One vector is turned by the same rotation once a tick. Each row is the vector after some number of ticks, and that number follows the row.
The counts run from 0 to 536.
[ -1   2  -4   1  -4 -10 -16  -3  -3 -12 -13 -16   6   8  -3   1  -6 -19
  -1 -10 -15   3  -5  -8   3   7 -10  -6   3  -6  -6  18   1  -2  -5  -5
  24] -> 469
[ -8   0 -18  11   0  -8  -4  23  15  -2  13   4 -10  -5  11  -1 -10  18
  -3 -10  -8  -2  -4  -1  12   3   2   2  12 -14   8  -1  -6   3  -1  -6
   5] -> 142
[ -6   4   2  -4   7  -6 -11  13  -8 -23 -13   2  -5   0   5 -13 -11  12
 -13 -13  -1  16   2   5  15  12  10  11  -3  -8   8  -8  -1 -10  -4   5
   0] -> 63
[  6  -3  -8  -3 -20   7   2  13   5 -12 -18   8  10   2   2   9   0  -4
   5   6  -2  13   2   8 -27 -14   1 -20  -9   5   3  -3   7   3   1  -1
 -13] -> 207
[ 12  12  -5  16 -13   2   4  -4  -4  -2  14 -10  -2   2  12  18  -7  -3
   3  -1  -9  -2  -8  -3 -13   0  -4 -25   7  -6  -1  -2  18   9  10   1
   3] -> 248
[ -4  -5  -8 -17  -7   1 -15  10   5 -14 -31   9   6  -1  -6 -11  -7  -4
   3  -5 -11  10   6   5  -1   5 -12 -14  -9  -4   3   0   3  -7   5  -4
   2] -> 508
[  7   2  -3 -19   4  17  17   9  20 -11   2   6   6  11   6   2  -1   6
   2  -9 -10  10  -1 -11   0  11   3 -12  17  -3  -1   9   2  -6  10  -5
   3] -> 531
[  8   0   3  -9   0  -3  -1   6  -8  -5 -19  -5  11  -8  -7   4  -8 -23
  -4   2   1   2  -2   2  -7  -3 -23  10 -18   1  10   7 -13 -15   9  -2
   3] -> 399
[ 13   0   5   1   6   2   0  -9  -4   1   9  -1 -12 -10  11  -7  -3  23
 -10   4  -7 -20  -4   1  21   1   4   7  -3  -6   8 -17   6  -9   8   9
  -8] -> 334
[  4  -2  17 -10  -1  -5  -4   0  -5  -7 -20   4  -8 -10  18  17 -13  -2
   4   5 -16  -8  -3  10  -3   1  -8 -15  -9  -6  -3  -3   4   7  -6   6
  -7] -> 257
[ -9  -4  -9   0  -5   1 -18  -4 -21   1  -6  -8  -3  -4 -11 -22  -7   2
   3  -2   2   4   7 -12  14  14  11  18  -4   6   4   3   7   3  11   3
   1] -> 23
[  3  10  -2  15  15  -3  -6  -9  11   5  14  -3  -4  -6   1 -16   2  21
  -6 -14  -4  -9  -3   6  17   3 -10   3   9 -10   5  -8  -7  -8   2 -11
  13] -> 444
[  5 -10  -6   3   9   1   5  -7   4  15  13  -8  -1  -2  -7  -8   6   0
   4   0  -8 -17  -4 -18  19   2  -4  20   4   0   3  12 -15  -7  10  -6
   8] -> 412
[  2   6  17  -6   2   5   2 -24 -22  -8 -12  -3  -9 -18   1 -13   0   1
   6   1   3   5   6   8 -12  -4  11   8 -17   7   4  -3  -6   2   1   1
 -10] -> 346
[ 10   4 -11   2  -5   7  14   7 -14  16  15  -2   2 -14  -5  10 -12  -2
   4   6  11   2   0 -15 -12   1 -10  15  -2   6   6  -3  -4   3  15   9
  -3] -> 321
[ -1  -8   3  12  14   1  -9  -3  -5  18  10   1   8   8  -3  -8 -11   8
   2   0  -2  -7   0 -10  28  15  -7  15   9  -5  -2  -4   0  -9   5   2
   9] -> 1
[ -4  -9  -2  -3 -11   4  -9  12   3 -14 -23  10   7  -4   2   2  -6  11
   7   2  -1   5   1   8 -18 -15  13  -5  -9   9   6  -7   5   6  -9   1
 -17] -> 205
[  0 -11 -11   4 -17  -6  -9   6   1   8  -5  -3  -3  -4   5  17  -2 -14
  10  12 -18 -16  -2  -5   0   2  -7 -15   2  -6  -5  13   9  13   6   0
  -2] -> 218
[-14  -6   3  12  16   1   6  14   6  -3  13   5  13  14   3  -6 -12   1
   5 -10   8  18  -4  -4   3   5  12  17   7   2   7   8 -19  -6  -3 -10
   4] -> 91
[-13 -22  -2  -5   3   0  -1  20   4  -2  -4  10  10   3   3   8 -12  14
  10  -3  -8   2  -5  -8 -12 -11  16  11   7   3   4   3  -8   9 -10   4
 -12] -> 202
[ -2   5  19  -6   7   3   1 -20 -21  -2  -6  -1  -4 -20   0 -12  -5   7
   9  -1   7   3   3   9  -7  -4   9  15 -14   7   7  -3  -8   4  -1  -1
  -9] -> 345
[  5   6   8   4   7  -9   0   2 -20   1  12 -16   5  -2   4  15 -14 -10
  -5  -8  -5 -10 -17  -4   2   2 -12  18   8  -4   8  10  -7  -3   5   6
   7] -> 361
[-13   2   6  -5  -2  -7   8  11   7   3  -2  14   5  -5  12   6   7  -4
   1  -8 -11   5   7  21  -6  -2  -7   3  16 -16   4  14 -23   4   0  -5
 -10] -> 150
[ -7  -3 -13   1   1   8   7  -2 -16  16   8  -2   9   2 -14 -12  -5  -6
  10  -3   3  16   9 -20   2  17   2  19   6   3  -2  10  -7   1  15   3
   6] -> 20
[ 14   0   4  -4  -7  -3   6 -10 -22   9   8  -9   2  -1   5   6   6  -7
 -10   2 -21 -16  -4   1   5   1 -13   3   6 -11   1   3   3  -9  18  14
  -9] -> 330
[ -2   2  -6   8  -1 -10 -18  -9  -2 -13 -14 -16   3   6  -6  -6  -5 -15
   2  -9 -11   3  -2  -6   3   5  -5  -7  -2  -2  -7  14   5   0  -7  -8
  26] -> 468
[-12 -12  -8   0   5   6  -8  11   4   3  10   3  18  14  -6   0 -13   1
  11 -17 -10   9 -10 -12  -5   6  -8   2  13  -3   0  12  -7  -7   6  -7
   8] -> 502
[  0 -17  -4  24   3   3  -7  -5  19  -5   3   4  -4  11   9   1  -1  12
  11   6  -9  -5   0  -5   6  -8  19 -18  -6   1  -6  -8   9   5  -9  -7
   1] -> 195
[ -9   2  -2   2   0  -4   2   3   8   1  -9  13  -2  -9   8 -14  16  21
   0  -2  -5   7  18  25  -3  -8   8   0   9 -11  -2  -3 -12   2  -9  -4
 -11] -> 153
[ 13  13  -5  17 -15   3  -2  -3  -4 -10   7  -8  -1  -2   8  12  -4   1
   1   3  -4  -1  -5   2 -14  -1   3 -26   1   0  -1  -6  25  11   7   0
   3] -> 247
[-12 -11  -2  -1   4   9   6  -6   5  11   9  16  -6 -14   8  -1 -10  24
  19  -1  -3   3   6  -4 -10  -3  12  -2  -1   0  -1  -5  -8  14  -4   0
 -10] -> 233
[  2 -14   3 -12   4   7   8  -3 -18  -1   2   6   2   0  -1  -3 -13  20
   1   0  -6   2  -2  -9  -3  -7  12  16  -8   2   5 -16  -3 -11   3  20
 -19] -> 313
[-14 -12  -6  -8   1  -2 -25   9  -2 -10 -21   8  10  -2  -5 -18 -13   8
   8 -10 -10   9   1   2   0   5  -5  -2  -8  -4   4  -3  -2  -5  -2  -1
   2] -> 506
[ -5  -8   7   9   3  -4   4 -12 -19  19  10  -6   5  -1   1  10  -2   7
  11   2 -11  -6   3  -8  -4  -4  16  12  15   0 -14   2   2  16 -10  11
  -5] -> 272
[ 10   1   2 -10  -2  -2   5   9  -8   1 -15  -4  15  -3  -7   3  -2 -19
  -5   1   0   0   1   4  -9  -6 -25  16  -8  -3  12   7 -17 -15   9   1
  -2] -> 400
[ -3  -6 -15   4   3   7   6  13  22  -5   0  14  -8  -6   3 -16  -1  16
   6   1   9  11  10  -4   7  -1  17   6  -5   3   9  -3 -13   1  -1 -12
  -4] -> 123
[  9  17  -4   3   3   9  18  -2   2   4  13  -5   4   2  -2 -11  15   1
  -5  -4   9  12   8  -5  10  10  12  17  21   3  -1  13  -2  -4  14  -5
   4] -> 50
